(in the rows, 128 means zero)
Families of rows that turns and mirrors carry onto each other, the same ones carrying the whole set onto itself: the rest of each named row's family, in list order:
4 families of 8 rows:
matet: [ 88 159 149 100 121 113 118 130 164 131 136 146]
faz: [136 124 153 133 140 156 100 127 114 147 122 162]
Mobip: [135 119 125 122 132 161 105 137 122 155 126 166]
tuf: [118 144 137 119 109 145 133 145 125  75 106 146]
nesoz: [118 127 157 108 126  90 102 143  91 123 120 137]
bupin: [118 128 163 114 125  88 100 140  98 132 134 150]
fezo: [119 161 139 134 120  80 141 140 141  99 130 107]
basaz: [127 124 143 120 137 162 108 132 126 149 118 169]
safeg: [149 137 109 140 129 164 131 136 163 115 125 130]
Votov: [111 130 152 108  98 142 129 137 124  92 116 154]
Redip: [104 145 155 117 126  77 114 143  99 136 129 142]
bisu: [136 138 127 137 144  96 113 133 138 177 147 129]
nuzom: [134 155 102 144 129 154 146 139 164 121 120 123]
pemu: [119 128 158 106 140  86 105 148 103 129 125 124]
deti: [110 147 147 119 118 133 128 144 121  81  96 158]
ton: [141 151 113 149 159  98 119 141 140 160 139 117]
Vazom: [125 140 149 118 103 147 120 143 116  83 106 139]
bisuk: [155 129 120 157 121 125 132 154  95 118 107 114]
zitig: [144 135 118 137 137 107 119 134 141 171 157 116]
rer: [ 85 155 145 111 115 122 113 125 167 134 124 153]
fute: [165 121 116 156 133 128 129 148  99 123 118 128]
Ruto: [164 133 130 147 129 117 132 135  90 102 121 126]
kidi: [117 157 113 122 113  84 148 150 148 105 131 111]
tudu: [108 161 128 144 110  99 138 134 147  95 132 101]
kigi: [136 154 106 152 113 156 142 131 159 123 131 149]
mogik: [144 122 138 113 144 141 109 144 115 157 123 173]
Rugok: [135 154 107 149 128 150 144 135 172 127 134 136]
miz: [126 158 121 136 116  80 140 147 137 104 137 103]
pofe: [128 141 115 138 150  92 125 134 146 170 147 132]
minen: [ 88 147 134 110 124 124 114 143 172 151 133 146]
Fero: [167 127 120 145 138 119 132 152  96 119 130 119]
Mosik: [ 99 152 144  99 133 116 116 124 166 133 146 157]

Which other rows belong to the same family as fezo? Mobip, bupin, nuzom, Vazom, rer, pofe, Fero
Which other rows belong to the same family as kidi? faz, pemu, deti, bisuk, zitig, kigi, Mosik
Which other rows belong to the same family as minen? safeg, Votov, Redip, ton, Ruto, tudu, mogik

